500 stands for zero in the data rows.
Here are some points, each followed by its number:
[499 500 314 500 500 410 406 408 406 404 408 406 501 499 311 408] 0
[406 500 500 500 686 410 686 594 778 497 687 592 873 685 404 501] 1
[406 500 407 407 500 410 406 315 313 404 408 499 408 313 497 501] 2
[999 779 999 873 999 503 999 999 778 311 873 999 966 964 999 999] 3
[592 407 407 500 406 410 500 408 499 404 501 499 408 499 497 408] 4
[313 407 500 500 406 410 406 501 313 404 594 406 408 406 404 501] 5
[499 407 500 407 406 410 500 501 406 404 594 406 408 499 497 501] 6
[778 686 407 407 686 317 500 594 778 683 501 685 315 592 776 501] 7
[406 500 407 594 500 503 500 408 499 497 408 313 594 499 497 501] 8
[499 407 593 500 313 410 593 408 313 404 501 406 408 406 311 501] 9
[499 500 500 594 313 503 686 408 313 404 594 406 501 406 404 594] 10
[778 686 407 500 593 410 593 501 778 683 408 685 315 499 683 501] 11
[592 407 500 407 406 410 500 501 592 590 501 592 594 406 497 408] 12
[778 500 500 500 593 875 500 594 685 683 594 499 408 406 404 501] 13
[406 593 407 500 593 596 593 594 406 404 594 592 501 406 590 594] 14
[499 500 593 500 313 503 500 408 313 311 594 406 408 406 311 594] 15
[592 500 407 594 406 503 686 408 406 404 594 313 594 406 404 687] 16
[592 407 686 594 313 596 500 501 499 404 594 313 501 499 497 594] 17
[406 593 407 594 593 596 593 594 406 404 594 592 501 406 590 594] 18
[499 500 500 687 500 503 779 315 406 404 687 406 687 499 497 594] 19
[499 407 593 407 500 410 500 594 499 497 501 499 315 592 497 408] 20
[592 407 593 407 313 503 406 501 499 590 408 592 501 499 497 501] 21
[406 593 407 594 593 596 593 594 406 404 594 592 501 406 590 687] 22
[499 500 500 500 406 503 313 594 499 590 501 406 594 499 311 501] 23
[778 500 500 500 593 875 500 594 685 683 594 499 408 406 497 501] 24
[778 686 407 500 686 317 500 501 778 683 408 685 315 499 776 501] 25
[406 407 500 407 406 689 313 594 592 497 408 406 408 499 404 408] 26
[406 593 407 594 593 596 593 594 406 404 594 592 501 406 590 594] 27
[313 407 593 500 500 503 406 501 592 497 408 313 501 592 404 501] 28
[499 593 500 500 406 596 406 594 499 497 315 499 594 592 404 408] 29
[499 407 500 407 313 782 406 594 592 590 408 406 408 499 404 408] 30
[778 500 593 594 593 969 500 501 685 683 594 499 408 499 497 501] 31
[778 500 500 594 593 875 406 594 685 683 594 499 408 499 404 501] 32
[406 500 407 407 500 410 500 315 313 404 408 499 501 313 497 408] 33
[592 407 593 500 313 410 313 594 499 497 501 499 501 592 404 501] 34
[406 500 407 407 500 410 500 315 313 404 408 499 501 406 590 501] 35
[313 593 686 594 779 503 593 501 499 497 408 778 594 406 497 501] 36
[220 407 407 594 686 503 406 408 406 497 501 406 594 499 497 315] 37
[778 593 407 500 593 410 500 501 685 683 408 685 315 499 683 501] 38
[685 407 500 500 593 410 500 501 592 404 594 499 315 685 590 408] 39
Which point above is nearest to each new point? Its number follows each.
[313 500 500 687 872 596 406 315 592 590 408 406 780 685 590 408] 37
[499 593 500 500 406 596 406 594 499 497 315 499 594 499 404 501] 29
[313 593 686 500 686 503 593 501 499 497 501 685 594 313 590 594] 36
[313 407 500 500 500 503 406 408 313 404 501 406 501 406 404 408] 5
[313 500 686 594 593 503 406 501 499 497 408 406 501 499 497 594] 28
[313 500 686 594 593 503 406 501 592 497 408 406 501 499 404 594] 28
[592 500 500 407 313 503 406 501 592 590 408 499 594 592 497 501] 21
[499 965 593 594 406 689 500 688 685 869 222 499 873 778 497 408] 29
[406 500 407 594 593 503 593 315 406 404 501 406 687 499 497 501] 8
[313 500 500 594 779 503 406 408 406 590 408 499 780 592 404 408] 37
[499 407 407 500 313 410 500 408 406 404 501 499 408 406 497 408] 4
[313 407 500 407 500 410 406 501 313 404 501 499 315 406 404 501] 5
[592 407 407 500 406 410 500 501 499 497 501 499 315 499 497 408] 4
[499 593 500 407 313 503 406 501 499 497 315 499 687 592 404 408] 29
[406 593 779 500 686 596 500 594 592 497 408 685 594 406 590 594] 36
[499 500 500 407 406 596 500 408 499 590 408 499 408 406 497 594] 21
[592 500 407 594 406 503 686 408 406 404 594 313 594 406 404 687] 16
[313 593 686 500 686 596 500 501 592 497 501 685 501 313 497 501] 36
[592 407 500 407 593 410 500 594 499 497 501 592 315 499 590 408] 20
[499 593 500 500 313 596 406 501 499 404 315 499 594 499 404 408] 29
[499 593 407 500 313 503 406 501 592 683 315 499 687 592 497 315] 29
[313 500 593 594 593 410 500 594 592 497 408 592 594 406 497 594] 36
[592 407 593 500 406 410 313 594 499 590 408 499 501 592 404 501] 34
[592 407 593 500 779 317 593 594 592 590 687 499 408 778 683 501] 39
[220 500 407 594 779 503 406 315 499 590 408 406 687 592 497 408] 37
[406 686 779 500 779 596 500 594 499 497 501 778 594 313 590 501] 36
[499 593 500 500 406 503 406 594 499 497 315 499 594 592 311 408] 29
[499 407 407 594 220 410 500 408 499 311 501 406 408 406 497 408] 4
[592 500 407 500 500 410 686 408 592 497 594 406 408 499 497 501] 4
[592 314 593 500 313 410 313 594 499 590 501 499 408 592 497 501] 34
[499 407 500 407 313 503 500 408 406 590 408 406 501 499 497 594] 21
[313 500 407 594 500 503 500 315 499 404 408 406 594 499 404 408] 8
[499 500 500 594 313 503 686 408 406 404 594 406 501 406 404 594] 10
[313 500 593 500 500 503 406 501 592 497 408 313 501 499 404 501] 28
[685 593 407 500 500 503 500 501 592 590 408 592 315 499 590 501] 38
[685 407 686 594 872 317 500 688 592 590 687 592 501 871 683 408] 39
[685 500 593 407 313 503 313 501 592 590 408 499 501 592 590 594] 21
[406 500 500 500 313 503 406 501 406 404 408 406 501 406 404 501] 5
[313 593 686 500 593 503 500 501 499 497 408 685 594 406 497 594] 36
[406 500 500 407 593 410 500 594 685 497 687 499 687 592 404 501] 1
[592 500 593 407 313 503 313 501 592 590 408 499 594 592 590 501] 21
[313 500 686 594 593 503 406 501 592 497 408 406 501 499 404 594] 28
[406 500 500 687 500 503 779 408 406 404 780 406 687 499 497 594] 19
[406 500 500 407 686 503 686 594 685 497 687 499 780 685 404 501] 1
[313 500 686 594 593 503 406 501 592 497 408 406 501 499 404 594] 28
[499 500 407 407 313 503 500 408 499 590 408 499 408 406 497 594] 21
[220 407 500 407 406 317 313 501 313 404 408 406 408 406 404 408] 5
[406 500 500 407 686 503 686 594 685 497 687 499 780 685 404 501] 1
[499 500 500 407 313 503 500 408 499 590 408 499 315 406 497 594] 21
[313 500 407 407 500 410 500 315 313 404 408 499 501 406 590 501] 35
[592 314 500 500 686 410 593 594 592 590 687 592 408 685 683 408] 39
[220 407 407 500 593 503 406 408 313 497 501 406 594 406 404 408] 37
[220 407 593 407 500 410 313 501 313 311 594 406 315 406 497 408] 5
[592 407 500 407 593 410 500 594 499 497 594 499 315 499 497 408] 20
